One turning vector, and how many steps it has turned
The counts run from 0 to 674.
[  7  -5  -9  -9  -2 -10   8   8   9  19  10  10  19  11  -4  -9  -3   9
 -25  -7   3   4  13 -13  -7  -6  13 -15   8  -7   9  22  -4  19  -7  12
   3 -12   8   5  22 -10   2  -7  16  -5  -1 -19 -12   9 -20 -14   5 -11
  13   0  -4  -8 -11] | 584
[ 15 -10  -2 -11  -1 -19  -8  -5  -8  24  14   9   8   9   5 -10  -6   1
 -34  -8   1   0  17  -2   6 -11   3 -15  13  -3   7  21   5   4  -6   6
  14  -8   3  10  16  -5   2  -8  16 -13  -7   1 -12  11 -16  -1   4 -13
  20  -2   2  -6 -15] | 409
[  3   3   7 -13  -1  -7   7  -2   2  15   5  18  18   7   1 -17 -20  12
 -38  -4  -1  10  13  -9  -9 -23   4 -10   9   4   0  19   5   4  -5   2
  -5   1 -10   9  12  -3   6  -6   1 -10   3 -11  -8  16 -19  -4   0 -16
  12   6  -7 -18 -10] | 286
[ 14  -9   7 -16 -13 -11   4   3  -3  20  -8  17   1   2  -2 -11 -12  13
 -35   4  -7   0   8  -7   3 -19   9  -6  13  -2   3  20   4   6 -10  18
   4   0   5   5   0 -12   0  -4  20  -5 -11   4 -20   4 -18 -19   0  -7
  10   0   7 -19  -1] | 101
[ 12 -11   5 -17   0  -2  12   5  -5  12 -11  14  10  10  -4  -7  -9   9
 -36   0   2  13   9 -14   5 -18  15  -4  11  -2   0  16   3   2  -6  12
  11  -5  -2   2  -7   4  -3 -13  21  -6  -3   8 -28   8 -11 -10  -8 -11
  20  -2   6 -16 -12] | 357
[  5   2   0  -6  -2 -16  -1   8   6  17   1  12   9  10  12   2 -11   2
 -39  -7   9  -1  15 -10  -2 -21   8 -12  15  -2   5  27  -4   6  -1   0
  -2  -3   3  -7  14  -5   3   2  13 -11  -7  -7 -15   6 -23 -15   6 -14
   9   3  -3 -21  -3] | 273
[ 15  -3   9 -16  -2  -2  14   4  -4  20  -9  10  11  13   1  -9 -12  15
 -34  -3   0  10   4 -15   4 -21  10  -5   9  -2  -2  12   6   1  -8  20
   6   0  -3   8  -5   2  -1 -10  19  -6   3   2 -26  13 -12  -6  -9  -9
  21  -4   3 -19 -13] | 74
[ 15 -13  -1 -16  -9 -14   7  17   1  12  -6  14   5   3  -3   0  -5   6
 -36  -2   2   2  15 -16   2 -14   8 -14  18 -10   3  22  -1   4  -4  10
  11  -5   1   1   1  -8  -8  -4  23  -4 -13   4 -19   7 -14 -23  -1  -7
   5   3   7  -9  -4] | 631
[ 15 -14  -4 -10  -6  -5  10   0   0  13   3  15  13   8  -9 -19  -2   5
 -26  -3   0  11   8 -13  -3 -13   9  -8  13   0   9  18   6  11 -16  17
  19 -10   3  16   5  -1  -5 -18  14  -6  -2  -3 -18  15  -9  -2  -4 -13
  21  -2   4 -10 -14] | 615
[ 14  -7   4 -26  -8  -6  10  14  -9  16  -1  11  11  11  -5  -5  -3  10
 -32  15  -1   3  10 -10  -7 -14   7 -10  12  -1   0  27   5   6   1  12
  12 -13  -8   9   5 -11  -2 -13  17   2  -8   2 -15  14 -15 -10  -4 -11
   7   3  -1 -18  -8] | 502
[ 11  -7  -1  -8  -1  -5  10   1  -6  22   7  10  16  13  -2 -19  -6   6
 -32  -3   0  14   4 -15   3 -15   1  -8   9  -5   3  15   8   7 -10  22
  16 -10   1  15  14   2   0 -15   7  -9   2  -8 -16  19 -14   5   0  -6
  18  -1  -4  -8 -10] | 47
[  6  -8  -8  -2  -2  -9   7   7   8  18   3  11  16  11  -5  -9  -4   6
 -25  -8   7   9  12 -13  -1  -8  13  -9   9  -8  14  21  -3  21 -14  12
  10 -12  15  -2  19  -7   1  -8  15  -9  -3 -17 -19   6 -20 -14   5 -10
  15  -1   1 -10  -9] | 586
[  7  -7   6 -23  -6  -8   2  -7 -13  19  15  13  12  11  -5 -12  -5   9
 -37   6   1  13  14  -1  -8 -13  13  -6   3   3   3  22  11   6   1   7
   7  -8  -5   4  12 -13   5 -11   9  -6  -4   5 -16  11 -17  -3   2  -6
  18  -4  -1 -16 -14] | 252
[ 17   0  -1  -3   5 -14  13  15   3  20  -9   4   9  10   7  -7  -6  10
 -32  -8   5   1   4 -24   1 -19   3  -9  19  -6   5  14   7   3  -5  13
  13  -8   1  14   9   2  -5  -7  21  -8  -3 -14 -14  16 -12  -9  -7 -19
   9   6   8 -12 -13] | 193
[ 12  -4   8 -15  -8  -9   5  -1  -5  21   1  14   8  12   2 -16 -11   9
 -29  13  -1  -4   5  -3  -7 -17   5  -8  12   7   7  26  10  10  -8  13
   8 -10   0  13   9 -11  -1 -11  15  -5  -6  -4 -10  11 -21  -1  -2 -20
  10   7  -2 -26  -4] | 257
[  5 -10  -1 -20   1  -5  10   6  -1  12  -2  10  14  10  -7  -3  -4  10
 -39  -4   3  16  14 -19  -5 -13  23  -7   5  -8  -4  17   0   5   2   8
   0  -4  -4  -2   3  -1   2  -7  20  -7  -5   5 -25   5 -12 -18  -2  -4
  15  -4   3 -11 -14] | 354
[ 14  -3   2 -15  -3  -4  14   7   7   9  -4  18  15   4  -4 -18 -15  13
 -32  -9  -1   6  11 -15  -7 -22   7  -8  14   4   0  17   2   4 -10   9
   3   4 -12  18   0   2  -1  -8  11  -7   1  -8 -14  17  -8 -10  -6 -16
  15   4   3 -13 -16] | 607
[ -1  -9   1 -14   2  -8   5   7   5  12  -1  17  18   9  -5  -9 -17  11
 -33   3   4   9  17  -8  -7 -14  15 -10   6  -1   7  17  -2  12  -6  -3
  -1 -13   1  -2  10  -9  -4  -5  12 -10   0 -10 -13   1 -21 -15  -8 -25
   7   8   0 -17 -10] | 145
[  8  -3   4 -23  -6  -9   8   3   3  16   2  13   9   7  -3  -5 -11  13
 -36   2  -1   1  12 -12 -10 -12  21 -10   7  -4  -2  22   1   7   2   8
  -9  -1  -6   2   6 -13   4   1  22  -5  -7  -1 -15   2 -19 -24  -2  -9
   8   1   2 -15  -8] | 105
[ 13 -11   5 -16  -1 -16   0  10 -11  18  -9  14   3   4   1  -4 -14  11
 -39   8  -1   3  14  -7   8 -19   4  -7  13  -9   3  19   2   4  -2   8
  10 -10   6   1   4  -9  -3  -6  18  -8 -13   4 -17   1 -18 -15   0 -14
   4   8   3 -15   0] | 669
[  5  -7  -2 -16  -3  -8   8   2  -7  20   8   5  11  21  -3  -4   4   2
 -34   4   8   8   5 -17  -5  -6  20 -10   8  -6   4  20  10   7   3  14
  10 -18   3  -2  13  -6  -1 -10  23  -6  -5   1 -18  11 -22  -4  -3  -7
  13  -3   3 -14 -11] | 510
[ 14 -10   8 -17   0  -8   9   4  -6  11  -8  15   8   8  -1 -11 -13   8
 -37   2   1   6   9 -15  -1 -21  10  -9  15   3   0  16   9  -1  -6  10
  10  -4  -9  12  -7   3  -6 -10  17  -8  -4   9 -17  12 -10  -5 -13 -18
  17   4   8 -15 -10] | 643
[  5  -6   1  -4  -2 -12   0   1  -3  25   0   9   9  17   7  -6  -9   3
 -31   0   5   2   7  -8   8 -12   9 -10  12  -7  11  18   3  10 -10  16
   9 -14  17  -6  15  -3  -1  -8  18 -12  -4  -6 -18   6 -27  -5   1 -12
  19  -1   0 -17  -4] | 550
[  8 -10   2 -10  -2  -9   8  10   0  12  -1  17  15   0 -13  -8  -7  13
 -36  -3   1  27  14  -9  -3 -21   4   0   7  -5   9  20   1  11  -8   5
  17  -4   8   3  13 -12   4 -12   0  -6  -7  -8 -23   7  -9 -15   5  -8
   9   2   6 -14  -9] | 458
[  9   0   8  -5 -10 -16  -2   1  -2  28   5  10   2  16   7  -8  -8   4
 -39  -2   1  -3   5 -11   5 -14   4 -14  14  -8  10  18  11   0  -7  14
   7  -7   9   1  14 -10  -3  -2  18 -13  -3   0 -11  11 -25  -7  -1  -6
  11   1   6 -15  -1] | 268
[ 12  -3  -5  -4   3 -17   1   1   1  19  11   6  16  11  -1  -8  -2   3
 -35 -20   8  13  17 -13  -2 -13   6 -11  10  -8  11  15   5   4  -3   2
  13  -6   4   7  22  -2   2  -8   9 -13  -1  -9 -15  13 -12  -6   3  -9
  18  -3   5  -2 -19] | 445
[  5  -2   0  -4  -1  -8  11   9  12  11  -8  15  13   4  -2  -7 -13  11
 -36 -16   4  14  11 -20  -3 -22  13  -6  13  -7   5  17  -2   9  -9   7
  -2   4   4   1   9  -1   3  -1  11 -12  -4 -12 -22   8 -15 -22   1 -10
  11   1   4 -15  -7] | 597
[  0  -6   5 -12  -1 -11   3  -3   2  20   5  13  17  17  -3 -15 -14  11
 -38  -3   2  11   9 -13   0 -10  13 -14   4  -7   9   6  11   3  -8   6
   5 -13   4   1   9  -5  -7  -7  14 -16   7  -3 -15   5 -22  -5 -14 -18
  16   2   8  -8 -16] | 149
[  9  -2   0 -16   1 -10  15   1  -2  21   6   3   8  14  -7 -13   3  11
 -30   4   4   7   2 -21 -16 -10  20  -2   7  -3   3  16  14  12   6  14
   2 -14  -1  11  16 -12   5  -6  18  -5  -6  -8 -13   9 -17 -14  -2 -11
   9   2   7 -18 -14] | 223
[ 13 -17   4 -16  -6 -14  -1   5  -9  18  -3  16   2   1  -4  -6 -12   7
 -36   5  -2   1  14  -6   7 -16  10  -6  13  -7   3  22   2   6  -6  12
   8  -7   8   1   2 -11  -2  -5  20  -8 -14   8 -22   1 -18 -16   2 -10
  10   4   4 -15  -1] | 384
[  3  -7   1 -20   0 -10   3   8   4  12   0  18  19   8  -4  -6 -17  12
 -35   5   4   5  18  -7  -8 -12  14 -13   7  -3   5  21  -2  10  -5  -1
  -1 -12  -2  -1   9 -10  -3  -5  13  -8  -2  -8 -11   2 -21 -17  -7 -22
   5  11  -1 -14  -8] | 144
[  9  -7  -5  -1  -2 -12  12   6   2  20   3   8  11   5  -5 -15  -4   7
 -30  -7   2  14   1 -23   0 -17   9  -4  12 -11   3  17   4  14  -5  22
   6  -9   9   7  21  -5   7  -7   9  -9  -8 -14 -16  12 -17 -13  11  -3
   8   1  -4 -12  -2] | 56
[ 16 -13  -1 -12  -9  -7  12   3  -2  15   4  15  10   7  -9 -20  -3   5
 -27  -2  -3   6   6 -14  -2 -12   5 -10  15   0   9  17   9  10 -15  19
  19  -8   2  18   6  -3  -6 -15  16  -6  -3  -4 -15  19  -9  -2  -5 -13
  18  -1   6  -7 -12] | 616
[ 19  -9  -7 -17 -11 -13  10   8   4  17   9  12  11   6  -5 -16  -1   6
 -28  -3  -1  -3  10 -18  -7  -8   7 -18  18  -7   3  21   6   9  -7  16
  10 -10  -5  20  11  -8  -4 -10  22  -5  -6  -6  -7  19 -11 -12  -1 -10
   9   3   1  -3 -12] | 619
[ 12  -4  -2 -12   8 -13   0  -1  -1  17   3   9  12  12   8  -8 -12   2
 -30  -4   9  -4  16 -10  -6 -14  15 -12  14   5   3  23   1  10   1   0
   1 -11  -5  10  10   2   1  -8  17 -11  -4  -7 -10   6 -18  -4  -2 -30
  17   6  -2 -17 -16] | 402
